In the rows, 128 means zero.
Each named turn below is shown by a few rows before and after it. Which turns, in which order, take the first row of each later pair to the second? The first pair is answered.
K128:
[ 68 114  97 109 130 108 134 106 109 142 125 129  98 145 155  93 111 152
 169] -> [ 77 108  91 110 138 111 138 105 107 149 119 129  98 144 156  92 112 152
 171]
[134 105  61 104 133 116 105 142  88 105 137 113 104 119 134 119 139 137
 148] -> [110 114  71 103 113 110 100 142  90  91 149 112 106 120 129 125 137 136
 145]
[140 112 145 167 134 191 137 130 133 165  98 138 169 108 128 130 113 109
 110] -> [118 107 157 171 113 188 130 131 123 145 114 140 175 100 123 137 110 110
 108]
[112 150 157 148 121 135 133 113 131 138 115 129 139 114 103 124 104 122
 118] -> [118 156 154 148 129 136 140 113 136 146 108 129 137 120 106 121 105 122
 120]
K826:
[138 122 105 116 116 119 105 133 116 109 143 133 111 122 133 125 133 133
 136] -> [142 127 106 114 115 116 109 131 118 108 145 134 108 124 132 125 131 134
 135]
[ 97 123 109 106 120 115 126 137 108 115 134 132 115 133 123 134 129 131
 145] -> [109 135 106  99 125 110 131 135 116 115 134 131 107 137 127 133 135 129
 144]
[109  83 101 152 117 145 108 147  97 126 120 117 136 106 121 128 125 137
 142] -> [114 108  67 140 133 131 112 152 106 134 114 104 125 128 132 122 136 136
 151]
[121 105  97 140 156 123 158  91  87 157  75 168 121 124 100  93 135 189
 124] -> [127 115  90 134 161 120 160  88  93 160  74 163 118 130 105  90 140 190
 126]
K696:
[127 143  80 141 117 115  82 144 112  87 144 116 141 134 135 139 139 115
 113] -> [118 123  88 137 105 119  80 143  99  85 150 123 135 122 130 142 132 120
 115]
[166  98 108 135 167 144 135 135 115 153 106 157 123 119 125 120 133 140
 137] -> [173  96 119 131 161 143 137 129 109 151 107 160 116 112 123 121 133 141
 134]
[124  82 122 133 148 137 119 134 118 156 137 139 121 122 129 135 107 132
 106] -> [153 100 142 132 141 133 127 121 129 151 150 144 109 120 129 138 111 130
  94]
[127 142  94 140 119 144 138 139 164  94 116 123 150 130 117 106 116 121
 121] -> [108 115  92 135 107 147 134 144 145  92 118 130 146 116 114 105 110 126
 128]
K509:
[150 166  83 156 151 140 104 144 145  96 119 103 156 151 129 117 135 115
 106] -> [151 177  86 148 156 134 111 140 154 105 119 100 147 156 134 115 138 116
 110]
[ 85 161  82 151 108 120  82 157 127  63 149 108 171 137 135 132 148 106
 113] -> [112 214  99 116 119  87 116 131 160  86 156 102 134 161 150 129 160 116
 126]
[ 59  93 140 145  80 143 104 134  95 103 141 144 158 107 123 138 110 140
 131] -> [113 178 177 101  82  96 156  93 141 119 163 138 102 133 136 140 124 150
 136]
Pairs:
Each pair is two turns apart.
[185 101 111  84 130 134 153 146 120 118 155 163  66  99  88 137 105 148
 122] -> [108 103  94  66 140 117 160 156 128 145 139 152  74 127  99 129  95 155
 166] : K128 K509
[127  87  87 138 136 154 106 159  81 142 114 125 132 104 136 126 115 142
 134] -> [211 153 134 140 131 139 129 128 119 131 139 127 114 107 139 133 132 131
  99] : K696 K696
[104 128  99  99 125 106 138 138 127 122 139 108  90 124 124 119 117 125
 147] -> [ 99  98  98 121 119 123 120 149 110 108 139 114 108 110 116 122 113 119
 136] : K826 K509
[142 107 125  99 120 139  95 119  91  93 146 116 110 105 117 140 131 124
 106] -> [167 134 141 111 125 142  99 110 111  91 145 114 118 112 119 141 135 114
  93] : K696 K826
[134  99 110 106 133 128 139 139 108 130 125 134 108 116 119 131 130 131
 139] -> [131 113 133 104 112 117 137 133 111 111 146 136 106 112 115 140 132 127
 129] : K509 K128
[ 58  80 100 119 107 115  90 130 101 111 149 129 135 117 142 123 103 147
 137] -> [ 69 125  63 101 136  94  99 132 124 126 137 110 126 147 157 117 122 143
 149] : K826 K128
[102 108 147  87 112 143 129 142 100 166 143 135  86 114 130 138 143 145
 157] -> [143 141 161  86 108 133 139 129 116 162 154 134  76 119 134 141 153 139
 140] : K826 K696
[144 175 114  79 150  99 155  92 158 140 128 126 137 153 157 117 160 119
 104] -> [137 124 194 106 107 129 153  76 140 128 141 158 149 109 136 130 134 126
  79] : K826 K826
[186 145  72 160 134 132  91 143 109  72 127 109 147 110 111 129 156 109
  92] -> [192 197  77 113 153  90 136 122 145 110 127  99 102 137 130 121 161 123
 123] : K696 K509
[139 118 117 123 142 154 102 143 101 121 131 119 141 107 116 139 113 137
 123] -> [165 147 123 127 147 150 106 133 118 119 135 118 138 116 119 139 120 130
 110] : K696 K696
[ 95  97 112 157 158 156 128 143 134 159  80 127 158 145 136 125 116 126
 137] -> [138 150 110 139 173 128 149 128 161 167  85 117 133 165 146 122 133 123
 136] : K826 K826
[117 121 101 136 146 143 133 173 164 121 104 110 137 124 162 138 119 124
 143] -> [127  84 128 130 118 147 129 169 140 108 122 127 118  89 146 146 107 137
 136] : K128 K696
[112 122 195 147  87 132 116 111 148 117 153 147 153 125 131 133 115 114
  97] -> [103 137 171 162 110 140 108 122 162 120 137 138 182 143 140 130 121 104
  93] : K696 K826
[188 139 102 114 161 115 146 122 131 148 118 127  91 118 121 113 142 152
 127] -> [143  96  78 111 159 124 134 137 105 154 108 125  98 112 117 111 128 158
 145] : K696 K696
[137 139  76 114 182 126 126 150 129 163 111 100 115 140 151 136 130 136
 162] -> [166 126  73 111 175 130 125 148 115 153 119 106 101 124 145 140 132 138
 154] : K128 K826
[150 147 111 169 127 131 113 153 125 130  84 139 164 139 115 121 138 106
 140] -> [187 151 123 164 121 128 120 144 124 124  95 143 144 127 115 128 141 110
 130] : K509 K128
[ 78 156 114 142 118 121  98 133 136 103 129 118 151 147 130 128 143 116
 127] -> [ 79 165 113 136 123 115 104 129 142 112 127 115 145 154 133 129 144 118
 133] : K509 K509
[163 113 136 112 148 115 166 117 114 168 135 107  74 118 127 120 103 139
 162] -> [194 140 143 124 149 115 163 113 125 154 141 105  79 122 127 123 114 128
 140] : K128 K696
[159 104  94 107 163 127 157 130 115 172 103 121  96 132 128 115 134 149
 164] -> [105  68 124 112  97 129 126 138  82 116 147 132 107 100 105 133 121 150
 148] : K128 K128
[157 162 154 166 132 140 118 116 157 114 123 115 152 140 128 132 136  99
  98] -> [ 88  81 137 159 117 151 101 141 106 118 114 124 155 115 116 128 110 118
 127] : K696 K696
[138 137 106 160 170 156 126 135 140 148  88 127 178 141 145 126 148 112
 117] -> [108 103  77 134 167 146 122 147 111 151  87 126 159 134 143 124 142 127
 141] : K696 K826
[104  88 129 150 140 153 101 141  95 133  96 143 172 125 127 119 115 122
 125] -> [153 124 195 135 106 133 123 106 113 117 135 154 140 107 120 131 119 123
 100] : K509 K826
[139 129 132 141 164 143 149 121 141 159 105 136 138 138 134 119 125 133
 130] -> [169 125 150 139 147 144 147 115 133 142 126 145 124 116 124 127 126 136
 111] : K128 K509
[170 115 179 113  93 117 136  95 123 125 189 154  85 109 110 139 112 137
 116] -> [160 200 132 129 148 105 136 105 181 146 152 120 127 177 139 125 139 110
 124] : K128 K696
[121 130 147 124 141 140 126 143 124 136 137 139 135 118 111 139 111 121
 127] -> [132 145 150 120 137 133 130 137 131 134 143 136 126 121 111 143 116 120
 122] : K826 K509
[ 87 133 140 127 127 127 136 125 146 152 117 122 133 142 139 117 106 129
 155] -> [104 111 167 135  97 135 125 122 126 123 141 139 129 112 125 129 103 132
 135] : K696 K509
[172 191 131 147 143 127 158 123 185 131 148  98 146 153 138 118 140 106
  86] -> [ 99 107  60 155 167 156 130 165 141 148 108  95 174 147 136 110 123 113
 121] : K696 K128
[ 55 104 142 115 101 117 124 128 115 119 144 128 141 126 113 138 115 138
 145] -> [120 168 172 107 113  98 158  99 160 136 148 127 117 144 121 138 131 133
 130] : K696 K128
[ 94 125 108 130 118 126 111 159 129  96 138 122 131 134 136 127 117 125
 124] -> [124 151 142 121 106 112 128 138 145  95 155 128 113 131 135 132 119 126
 113] : K509 K826
[148 127 123 148 149 134 126 135 134 130 107 130 167 131 145 121 126 110
  94] -> [126 114  97 136 153 129 122 146 123 132 100 123 163 131 145 119 126 115
 108] : K696 K826
[ 93 106 102 107 151 106 131 135 113 151  92 134 122 141 150 146 130 150
 147] -> [129  93 146  99 118 106 139 117 101 133 121 150 100 109 135 158 124 160
 129] : K128 K696
[111 126 118  98 151 115 123 122 145 126 135 108 129 112 136 129 151 125
 144] -> [126 135 130  97 145 111 126 116 147 121 143 109 124 111 134 132 154 125
 136] : K509 K509
